In the rows, zero is written as 128.
One turn moves each row of this set onto another row. After a few examples, where does it send each row asked below?
Benu: [149 154 110 147 110 140 114 131 147 134 134 139 106  95 105 119 123 142
  92 123 126 144]
Doz: [ 84 149 144 102 121 144 173 135 125 139 134 125 105 117 127 133 116 133
 120 116 147 139]
samin: [161 128 132 130 139 134 103 127 121 138 148 114 117 102 101 146 139 112
 155 140 163 123]
vagos: [141 157 127 112 120 137 142 108 136 110 130 113  94  76 125 111 115 128
 116 138 126 136]
Pumo: [158 133 121 128 122 147 117 110 113 110 108 113 129 107 106 128 116 129
 152 156 145 131]
Koma: [124 151 118 127 116 156 134 104 132 108 140 107 101  82 112 111 122 136
 129 132 130 129]
voz: [128 122 150 139 135 134 150 137 102 184 129 118 111 144 160 147 131 131
 123 134 126 136]
zubad: [161 138 131 136 128 140 104 123 113 152 146 125 113 116  96 134 143 146
 156 136 163 112]
nen: [145 155 120 113 120 149 132 122 143 105 138 129  94  71 126 121 117 130
 123 139 134 134]
lisu: [124 130 131 132 108 126 161 147 107 174 116 145  93 127 140 145 129 140
  88 125 138 138]
Vizan: [155 160 121 138 115 135 120 144 148 145 140 129  81  90 116 116 131 131
  98 120 117 130]
Vilom: [145 132 134 149 140 132 147 136  99 171 141 126 104 156 161 143 124 134
 124 127 125 133]
neka: [128 143 111 133 118 127 165 145 108 164 129 157  86 126 145 141 121 150
  99 127 133 140]
bini: [164 157 128 143 118 142 115 144 140 129 146 142  85  86 126 124 129 127
 105 121 128 137]
lun: [ 98 148 113 100 118 143 181 137 113 145 131 135 102 113 116 139 103 131
 112 129 135 138]
diz: [122 136 124 128 108 123 150 154 130 158 111 151  93 137 138 143 129 150
  94 122 155 137]
Gitul: [157 125 116 105 120 128 124 100 116 110 119 119 126  95 111 135 123 122
 140 147 157 124]
Funo: [115 115 134 123 123 148 134 132 123 154 140 104 111 159 140 145 140 132
 133 112 163 103]
nisif: [152 131 116 106 130 139 119 115 133 109 126 116 119  85 110 137 119 119
 146 155 157 128]
Vez: [168 146 139 148 133 138 105 157 122 163 145 136 115 106 113 135 139 114
 139 122 116 140]
Pazi: [172 145 147 155 138 135 102 147 122 147 154 130 105 102 115 137 138 112
 132 124 136 139]
divo: [156 164 151 153 138 139 112 138 123 161 152 138 118 104 109 125 127 136
 137 128 123 153]
Fiduv: [119 120 130 105 116 146 145 139 125 128 100 117 142 149 125 146 104 112
 115 127 148 139]
kav: [ 97 139 138  99 107 149 178 134 108 154 128 131 102 112 126 136 113 130
 101 119 135 131]
Vuzon: [128 136 158 143 138 136 148 149 112 160 121 126 112 149 164 141 127 134
 137 128 129 148]
soz: [156 126 131 125 132 135 109 124 105 147 152 125 125 104 103 143 148 120
 165 129 154 116]
soke: [123 105 132 110 124 150 139 123 115 174 132 102 122 153 142 147 129 126
 123 129 148 102]
debuz: [116 125 112  96 123 149 157 129 113 139 119 108 130 144 107 146  95 108
 117 133 143 124]
karil: [134 116 125 123 135 146 137 122 107 159 146  95 118 166 132 146 120 117
 129 123 146 105]
bul: [118 119 130  90 112 155 156 128 114 147 108 115 136 139 127 145 101 115
 109 132 137 123]

samin -> Pazi
voz -> lisu
diz -> Doz
And these:
Gitul -> soz
debuz -> karil
Benu -> Koma

One turn moves each row of this set onto another row. After a few examples, where does it send each row asked below?
dif: [143 141 170 118  94 133 139 127 120 115 144 147]
Kined: [156 143 145 129 150 120 122 167 114 129 161 110]
nevaz: [141 139 127 139 119 129  85 183 111 125 144 163]
nubep: [140 103 163 139 111 111 112 167 131 157 150 146]
zagob: [129 149 166 132  92 125  99 129 117 145 140 154]
Volop: [158  93 143 146 130 122 145 161 118 125 126 140]
nunog: [127 160 147 149 104 132  92 131 117 138 148 168]
rifo: [163 137 119 147 145 126 106 132 112 109 131 169]
ruf: [136 155 156 148  95 119 113 122 127 122 135 166]
lut: [141 152 164 119  96 132 118 159 113 147 166 134]
sezip: [142 116 180 131 138 127 133 155 113 123 146 112]
moro: [158 111 142 112 119 109 118 133 134 125 126 158]
rapa: [141 108 124 129 147 135 112 169  96 129 127 148]
midim: [148 115 130 153 149 130 139 170 111 111 123 145]
sirur: [142 149 141 163 144 129  95 177  95 129 140 148]
kasat: [126  93 164 145 101 133 110 146 116 126 136 160]
mozad: [147 116 141 144 132 113 142 123 136 147 152 124]
suz: [136 164 147 122 102 133 102 164  98 124 157 157]
Kise: [148 161 158 144  92 112 118 128 133 140 146 144]
Modo: [136 171 161 156 109 129 125 124 131 130 141 142]
mumu: [125 139 160 167 142 161 116 158 107 122 137 133]
fav: [138 124 139 156 158 141 113 142 109  94 151 159]
zad: [149  85 130 139 135 134 116 156 105 140 138 152]
basem: [142 108 125 149 156 145 123 163 105 141 142 136]
Tal: [148  91 165 148 130 128 132 128 123 125 161 137]
kote: [121 127 169 165 139 129 127 161 109 147 145 120]
Doli: [158 138 130 166 135 139 135 130 128 135 159 119]
zores: [135 120 155 124 138 124 106 162 103  91 133 160]
niva: [161  95 144 146 116 110 109 153 123 133 174 155]
Ros: [161 114 130 152 143 122 143 174 120 133 136 128]
lomuz: [141 111 160 146 122 131  93 162 112 122 126 180]
bemu: [151 115 152 115 104 112 134 134 124 126 130 122]
todap: [132 157 162 152 105 134 106 127 124 155 155 142]
tosam: [145 158 129 127 140 135 118 151 113  99 121 137]
Madi: [140 179 143 148 106 119 110 136 126 125 140 156]
bonog: [121 152 159 159 118 159 123 139 109 128 169 151]
sis: [132 167 154 130 115 140 134 136 107 100 142 148]
gefen: [162 104 121 145 131 115 129 173 113 120 130 155]
rotek: [123 174 160 141 114 137 101 137 115 139 141 145]
gipe: [152 138 132 164 156 131 111 166 115 122 174 140]
fubol: [148  97 140 128 142 135 126 164 106 148 134 125]
Ponu: [158 114 137 111 122 102 100 162 112 114 151 155]
Mude: [158 151 129 141  96 125 117 136 119 120 169 171]
lesor: [149 126 153 145 108 123 114 170 117 160 159 113]
vamot: [133 126 165 147  94 149 114 131 111 128 164 171]
buz: [153 115 115 147 113 122 111 130 130 114 147 173]
Vufid: [153 161 138 148 108 133 136 137 128 135 179 140]
Nadul: [146 154 133 143 154 121 130 138 105 122 133 117]

todap -> Modo
mumu -> tosam
And these:
Kined -> gipe
Vufid -> bonog
zad -> Volop
nubep -> mozad

One turn moves each row of this set onto another row. After a few examples, where does it send each row asked below?
Rimut: [146 115 143 112 106 164 135 142 106 163 138 102 179 169 147 180 143 111
 125  92 132 112 141 167 131 114 141 102  73 104]
nugep: [122 117 131 121  87 131 104 162  75 134 142  97 196 165 136 136 111 121
 158 143 150 144 138 186 132 125 138 169  98 131]
lomez: [123 102 127  86 100 123 109 147  96 148 136 140 175 141 127 138 152 124
 129 124 134 132 125 207 132  97 132 165 114 128]
foseg: [119 114 106 109  94 134 113 163  91 152 132 131 148 139 101 159 138 115
 135 115 151 124 144 191 136 127 120 162  92 134]
Feda: [128 125 122 100 125 124 122 164  92 136 130  97 157 147 136 172 149 101
 150  77 135  97 161 164 125  79 126 162 116 108]
megeb: [158 147 183 102 110 142 106 171 119 122 129  81 191 174 136 151 142 122
 123 104 137 115 134 166 128 130 139 123  98 108]
Zivav: [130 115 127 102 105 154 126 147  80 138 137 127 181 128 119 143 131 123
 122 101 136 143 162 211 131 113 125 177  89 111]
Zofan: [124 119 158 126  88 137 135 138 130 151 132 126 170 173 140 127 143 109
 123 140 152 106 152 135 143 133 126 183 105 116]
dafop: [107 115 144  85 121 172 100 161 129 122 134 120 184 172 177 139 127 122
 147  86 145  98 121 142 103 125 114 159 109 112]
tak: [124 115 158 101 102 192 132 156 134 118 128 107 171 170 149 141 130 109
 168 142 137 103 136 156 119 145 138 133  97 132]
Teb: [136 155 158  89  96 122 137 144 115 132 128 115 192 151 170 146 112 132
 149 140 163 110 156 176 154 140 135 146 108 110]
Devos: [133 119 133 113 110 135 138 168  99 141 127 127 198 166 120 140 104 134
 156 132 136 122 131 182  97 124 128 177 101 136]
biz: [118 123 118  69 101 161 155 163  91 151 130 127 174 148 176 164 162 123
 140 116 147 126 151 165 144 114 149 160  77 112]
Gibet: [ 84 111 148 124  97 143 119 155  97 138 135 136 180 131 145 163 155 118
 141 120 136 103 155 164 136 155 169 165  62 100]
vum: [ 88 102 149 109 114 114 124 181  97 148 137 122 188 147 139 148 148  79
 149 108 120 111 126 146 146 113 146 161  88 103]
delof: [100 120 139 125  61 156  98 144 112 134 129 112 188 186 136 126 142  91
 133  96 128 114 169 158 126 125 127 178  99  97]
kiru: [122 121 165 124 113 167  84 133 112 111 147  76 172 157 164 142 122 113
 154 112 155 110 152 154 139 131 122 147 117 106]
vava: [121 124 133 110  83 146 122 115 113 147 138 117 170 150 136 182 160 133
 155 125 128 102 162 200 139 114 143 131 121  93]
Kina: [106 127 152 104  96 137 121 152 115 106 117 139 185 167 153 109 136 101
 116 116 138  77 165 166 122 108 140 166  93 126]
bovod: [124 102 151 104  94 150  91 149 122 136 141 124 149 140 154 165 164  85
 162  94 117 122 122 163 123 124 153 137 129 129]
Mabor: [129 145 134  79  86 140 113 187 102 114 104 105 182 166 156 145 133 108
 171  98 137 108 164 173 101 129 159 170  90 130]
seve: [150 120 159  77  88 128  87 171 107 106 124 108 178 165 164 158 157 136
 142 105 143 127 144 132 118 149 120 147  96 109]
Zedo: [115 129 139 105 112 162 119 162 105 121 140 132 149 118 161 168 126  82
 139  79 145 110 153 158 143 144 131 126  92 126]
ginav: [109 117 171 127 125 122 117 124 101 144 127 142 191 136 131 155 138 104
 158 105 104 102 154 170 129 127 143 168 105  87]
Buti: [125 128 143 109  76 122 110 169 138 150 144  85 194 172 136 167 133 134
 151  94 147 114 138 165 111 128 129 168 130  87]
resom: [151  95 130  85 106 131 119 134  93 136 123 135 162 154 173 178 147 117
 149  99 133 108 153 137 125 119 116 116  84 116]
niku: [151 122 144 104 108 148 105 142  86 108 151 104 171 161 155 178 178 129
 128  95 110 113 143 154 122 107 149 129  94 115]
sen: [106 125 119 117  99 123  92 157  87 130 138 129 199 160 144 144 104 150
 139 113 158 113 138 192 107 129 124 170 100 121]
zute: [149 118 165  84  89 146 109 156 126 143  97 118 187 171 153 155 120 119
 148  99 149 110 155 167 113 152 121 111  80 104]
zuv: [131 105 171 105 113 173 140 142 131 136 160 128 180 119 167 162 144 115
 123  91 129 131 135 172 127 129 145 146 114 100]

megeb -> Rimut
Devos -> foseg
vava -> Teb
And these:
ginav -> Zofan
zuv -> tak

One turn moves each row of this set onto another row. After a few examples, where does it send each row asked below?
duv: [130 174 161 157 128 135 158 102 154 140 137 114 137 134 132]
forof: [105 136 155 141 130 135 149 112 164 103 106 163  87 130 121]
Rudog: [121 146 122 141 169 162 121 112 149  99 110 166 133 119 102]
mebo: [118 162 147 159 152 132 152 107 145 146 130 109 129 148 138]
lib: [117 160 145 163 154 141 160 106 145 143 128 112 118 150 136]
vogez: [123 180 127 136 165 124 139 110 149 118 128 157 154 127 152]
Num: [113 159 139 124 172 138 124 140 138 118 131 169 155 114 107]
dad: [121 161 147 121 157 134 130 129 131 125 123 166 165 109 100]
Novu: [134 178 140 166 141 148 165  99 159 128 136 123 118 133 145]
vam: [119 163 133 126 176 137 126 132 134 121 123 170 156 112 111]
ninop: [121 189 161 130 141 120 147 119 148 127 143 150 164 112 135]
kobat: [103 147 157 142 133 121 159 136 151 116 145 160  80 122 112]
dagur: [119 158 141 120 153 134 127 133 138 115 131 170 167 114 100]
Sav: [135 137 139 151 134 153 159 114 149 120 122 122  97 152 104]
fanug: [103 165 161 128 163 120 137 119 138 137 116 142 159 134 137]
Zifi: [116 127 157 138 137 136 155 129 159 105 111 164  87 120 114]
zufam: [128 169 160 160 126 138 166 104 148 141 137 112 127 137 126]
Zib: [135 151 161 153 131 160 162 121 161 120 133 123  92 132 105]
mok: [129 173 140 126 161 142 129 127 143 115 125 175 160 100 110]
nisek: [132 178 138 163 151 142 155 101 161 131 138 121 125 134 150]
Muzu: [140 177 128 151 114 139 138 103 146  99 151 151 118 123  91]
Goz: [121 164 139 124 161 144 124 128 149 107 125 174 161 107 109]
Vuse: [130 129 131 139 123 124 161 122 151  99 120 169  96 130 112]
poba: [102 159 166 132 167 128 136 125 136 132 117 156 165 121 120]
Lofin: [103 147 161 135 163 149 128 141 134 126 135 151 132 111  80]
von: [120 136 148 138 131 122 163 142 148 110 142 165  86 117 108]
Mufu: [113 144 148 156 112 128 158  90 160 102 133 144  96 129 121]
betik: [137 165 126 137 133 143 136 124 139 104 152 167 143 105  83]
Tiput: [100 158 169 146 147 138 131 130 132 130 145 131 105 130  81]
duzef: [ 99 144 151 161 142 133 154 103 161 109 136 142  78 129 130]
dib: [120 168 126 140 173 129 138 113 142 112 120 170 163 124 136]
mokip: [142 153 132 157 141 153 165 123 153 117 146 128  88 140 112]
Rusa: [101 139 147 157 124 116 159 109 144 118 150 137  91 136 116]
dage: [124 184 151 136 150 124 146 126 143 121 146 166 166 103 121]
Pinu: [120 141 126 141 112 115 159 114 148 105 132 165  95 137 112]
Dozel: [115 155 131 153 165 158 120  99 154 101 108 147 101 138 112]

lib -> zufam
von -> Vuse
And these:
vam -> dad
poba -> dage
Zib -> mokip
Goz -> Num
betik -> Rudog
fanug -> ninop
Dozel -> Tiput
Rusa -> Mufu
kobat -> Pinu
nisek -> mebo

One turn moves each row of this set onto another row. After a few examples, where does it send each row asked below?
fuguf: [128 185 157 127 105 124 166 132 122 124 127 185 100 129]
zopa: [129 140 145 134 123 108 128 155 166 123 107 151 117 125]
vola: [133 170 143 137 102  98 160 139 100 136 104 150 121 167]
fek: [104 166 140 135 129 101 139 165 122  89 133 145  95 126]
Diza: [119 152 146 139  92 130 145 133  96 138 132 153 137 161]
mube: [103 156 155 131  98 119 126 203 136 119 144 163 111 130]
nabis: [103 151 155 100 105 125 149 136 130 132  90 153 127 136]
netof: [150 159 145 151  91 120 159 153  96 138 145 130 113 125]
katop: [127 161 150 140  79 128 136 141  88 144 122 176 114 110]
Zivo: [135 139 152 106  98  96 118 188 140 117 131 161 114 137]
rav: [122 186 148 154  65 123 129 151 108 126 112 174 110 140]
fazi: [137 171 133 129  88 129 147 175 107 100  88 152 110 104]
pomud: [133 125 172 121  88 127 144 164 105 135 121 119 127 126]
bem: [136 150 192 140  90 134 117 166 119 128 114 170  96 133]
sodu: [130 179 161 145 140 133 135 155 121 138 123 123 113 115]
zil: [121 152 148 124  83 136 126 175  84 118 117 136 134 107]
totu: [144 192 142 138 104 122 171 153 110 109 140 166 101 133]
kirit: [103 150 159 140 116 104 136 150 136  97 118 162  84 123]
luvez: [132 165 153 119 126 119 128 175  78 116 113 156 128 163]
bam: [116 138 151 138 102 143 134 142 104 124  93 133 142 126]
kave: [125 190 155 133  89 103 152 157 114 150 140 134 105 122]
mimer: [158 163 171 109  98 122 116 177 129 136 112 150 124 109]
gep: [103 149 156 121 116  93 136 165 118  91 131 161  95 151]
vip: [140 169 154 111 105 134 103 170 117 121 102 161 150 145]
Kore: [123 165 116 124 123 107 114 179 130 103 116 157 133 125]
Reb: [129 180 158 124  95 123 165 145 117 116 149 170 110 162]
rop: [163 161 156 125 123 125 132 164 134 127 106 125 142 138]
gika: [118 151 128 152 124 117 141 186 123 101  98 172 120 139]
Doda: [127 160 155 116  80 128 148 181 133 112 138 117 120 148]
pebi: [111 139 156 124 137 100 158 171 142 140 117 152 110 127]

mube -> kave
pomud -> rop
And these:
Diza -> Kore
Doda -> sodu
fek -> fuguf

One turn moves each row of this set onto another row. After a few examples, where does it send each row asked below?
nizo: [127 124 105 100 134 125 120 101 127  99 127 146 121]
nofi: [142 111 129 148 124 157 143 121 119 122 124 141 124]
Tekod: [127 134 110 125 154 131 133  99 106 105 136 144 126]
dap: [139 153 113 122 116 135 123 128 121 137 133 129  90]
Sal: [150 119 122 143 109 166 128 129 116 139 138 125 131]
lil: [ 93 139 143 124 128 127 108 104 127 145 122 114 168]
mas: [ 89 122 119 127 125 148  96 108 113 134 121 129 150]
Bulot: [135 133 126 124 113 151 121 107 141 140  83 134 131]
Suf: [121 121 100 136 130 116 138 104 109  98 134 141 122]
monu: [107 121 144 111 138 130 103 117 112 128  96 103 136]
zaf: [134 151 170 117 118 153 119 125 126 129 114 120 142]
mobu: [ 96 125 111 112 118 151  95 114 120 129 130 116 124]
pofo: [133 130 110 152  81 112 128 126 123 132 119 147 137]
kogu: [122 110 135 148 106 159 120 131 115 128 132 138 124]
Besot: [149 121  90 123 109 144 123 100 127 129 127 119 165]
lono: [136 142 149 101 122 106 109  92 136 140 107 115 150]
kop: [154 136 128 110 135 105 128 120 105 100 146 126 122]
ropel: [137 113 116 120 102 108 118 134 131 140 134 117 177]
muf: [129 148 152 129 125 120 147 147 124 128 148 129 122]
bel: [131 137 135 130 106  74 124 104 118 137 122 119 152]
piv: [127 149 138 102 129  89 118 114 128 142 140 113 119]
modoz: [133 121  74 120 118 118 130 118 123 140 135 114 146]
solak: [143 131  91 129 115 134 121 112 117 138 154 128 169]
nuti: [141 149 122 127 117 107 128 109 124 134 162 125 174]
Vemos: [140 139 148 152 102 122 145 131 115 137 117 119 165]
fofa: [150 170 147 110 121 111 125 133 141 132 117 127 131]
nuvar: [107 123 105 122 105 134  92 101 101 122 106 116 141]
vadof: [122 157 142 120 155 115 130  95 108 114 139 124 131]
Fina: [134 162 154 131 112 106 122 123 125 129  90 125 143]
tena: [128 162 138 132 106  95 126 146 132 146 118 120 140]

Sal -> nofi
lil -> nuti
monu -> ropel
And these:
lono -> bel
Fina -> tena
pofo -> dap
Vemos -> muf
nizo -> nuvar
mas -> solak
Besot -> Suf

